In the data rows, zero lies at 4.5, halfway between 4 and 5.
Some points, each followed by its number:
[6. 6. 8. 2. 5. 3. 3. 5. 2. 4. 3. 2. 6. 6. 8. 7. 5. 5. 6. 5. 7. 2. 8. 6. 4. 4. 7. 1.] 0
[8. 5. 8. 2. 6. 3. 3. 5. 1. 3. 3. 2. 6. 5. 8. 7. 4. 4. 5. 5. 7. 4. 8. 5. 4. 4. 7. 2.] 1
[6. 5. 7. 2. 7. 3. 2. 5. 1. 3. 3. 2. 6. 5. 7. 6. 4. 4. 6. 5. 7. 3. 7. 6. 3. 5. 7. 2.] 2
[7. 4. 7. 3. 6. 3. 3. 5. 1. 3. 3. 2. 6. 5. 7. 7. 3. 4. 6. 5. 7. 5. 8. 5. 4. 5. 7. 3.] 3
[7. 3. 7. 3. 7. 4. 3. 5. 1. 2. 4. 2. 7. 4. 7. 6. 3. 4. 6. 5. 7. 5. 7. 5. 4. 5. 6. 3.] 4
[6. 2. 6. 3. 7. 3. 3. 6. 2. 2. 4. 3. 6. 3. 7. 6. 3. 3. 6. 4. 7. 6. 7. 6. 4. 4. 7. 4.] 5
[6. 2. 6. 4. 7. 4. 3. 6. 2. 3. 5. 2. 6. 3. 7. 6. 2. 2. 7. 4. 7. 6. 6. 6. 4. 4. 6. 5.] 6
[5. 2. 6. 4. 6. 4. 3. 6. 2. 2. 5. 2. 6. 2. 7. 6. 3. 3. 6. 3. 6. 7. 6. 5. 5. 5. 7. 4.] 7
[6. 2. 5. 4. 7. 5. 4. 7. 3. 3. 6. 3. 6. 2. 6. 5. 3. 2. 5. 4. 7. 6. 5. 6. 3. 4. 6. 5.] 8
[5. 2. 5. 5. 6. 5. 4. 7. 3. 3. 7. 3. 5. 2. 6. 5. 3. 3. 4. 4. 6. 6. 5. 6. 4. 4. 7. 4.] 9
[5. 2. 5. 5. 6. 5. 4. 6. 4. 4. 7. 4. 4. 2. 6. 5. 3. 2. 4. 3. 7. 6. 5. 6. 3. 5. 6. 5.] 10
[4. 2. 5. 5. 6. 5. 5. 7. 4. 4. 7. 4. 3. 3. 6. 4. 3. 2. 3. 4. 7. 5. 4. 7. 2. 5. 7. 4.] 11
[4. 2. 5. 5. 6. 6. 5. 6. 4. 5. 7. 4. 3. 3. 6. 4. 4. 3. 2. 3. 6. 4. 4. 7. 2. 5. 7. 4.] 12
Which three points above are nearest to each new point, looking only along the 2 directions in which the numbered points spread most? Their numbers follow each, nearest first.
[3. 6. 2. 7. 4. 5. 6. 4. 5. 5. 4. 6. 4. 4. 3. 2. 7. 4. 4. 3. 3. 7. 5. 3. 5. 3. 4. 7.] 11 12 10
[2. 7. 4. 5. 3. 7. 5. 1. 5. 6. 1. 4. 4. 9. 5. 3. 3. 3. 5. 9. 4. 4. 6. 7. 8. 7. 4. 6.] 2 0 12
[2. 4. 7. 4. 5. 1. 5. 7. 3. 6. 7. 4. 4. 2. 5. 2. 5. 8. 4. 2. 5. 2. 4. 2. 8. 2. 4. 5.] 11 12 9
[3. 5. 4. 6. 4. 7. 6. 3. 5. 8. 2. 4. 3. 8. 4. 4. 3. 3. 3. 8. 5. 3. 6. 6. 6. 8. 4. 6.] 12 11 10
[2. 3. 7. 5. 6. 1. 5. 6. 3. 6. 7. 5. 3. 2. 5. 2. 5. 7. 4. 2. 4. 3. 4. 2. 7. 3. 4. 6.] 11 10 12
[6. 6. 3. 3. 2. 5. 3. 3. 7. 3. 3. 6. 6. 6. 3. 6. 6. 6. 7. 5. 2. 5. 2. 4. 4. 5. 2. 4.] 9 5 2
[7. 5. 4. 2. 2. 6. 2. 2. 7. 3. 4. 7. 7. 6. 3. 7. 5. 7. 7. 5. 2. 4. 1. 3. 5. 5. 2. 2.] 2 3 4
[3. 4. 4. 5. 5. 7. 6. 3. 5. 7. 3. 4. 2. 7. 4. 3. 2. 3. 2. 7. 5. 2. 5. 6. 4. 7. 5. 4.] 12 11 10
[7. 3. 4. 1. 3. 4. 1. 3. 6. 2. 5. 6. 7. 5. 3. 6. 3. 7. 7. 5. 2. 1. 3. 3. 6. 6. 2. 1.] 2 3 4
[8. 4. 3. 2. 3. 4. 2. 3. 6. 3. 5. 6. 7. 5. 3. 7. 3. 7. 7. 5. 3. 2. 2. 4. 5. 6. 2. 1.] 2 3 4
[8. 5. 4. 1. 2. 4. 2. 2. 7. 3. 4. 6. 7. 4. 3. 7. 4. 7. 7. 5. 2. 3. 2. 4. 5. 5. 2. 1.] 2 3 4
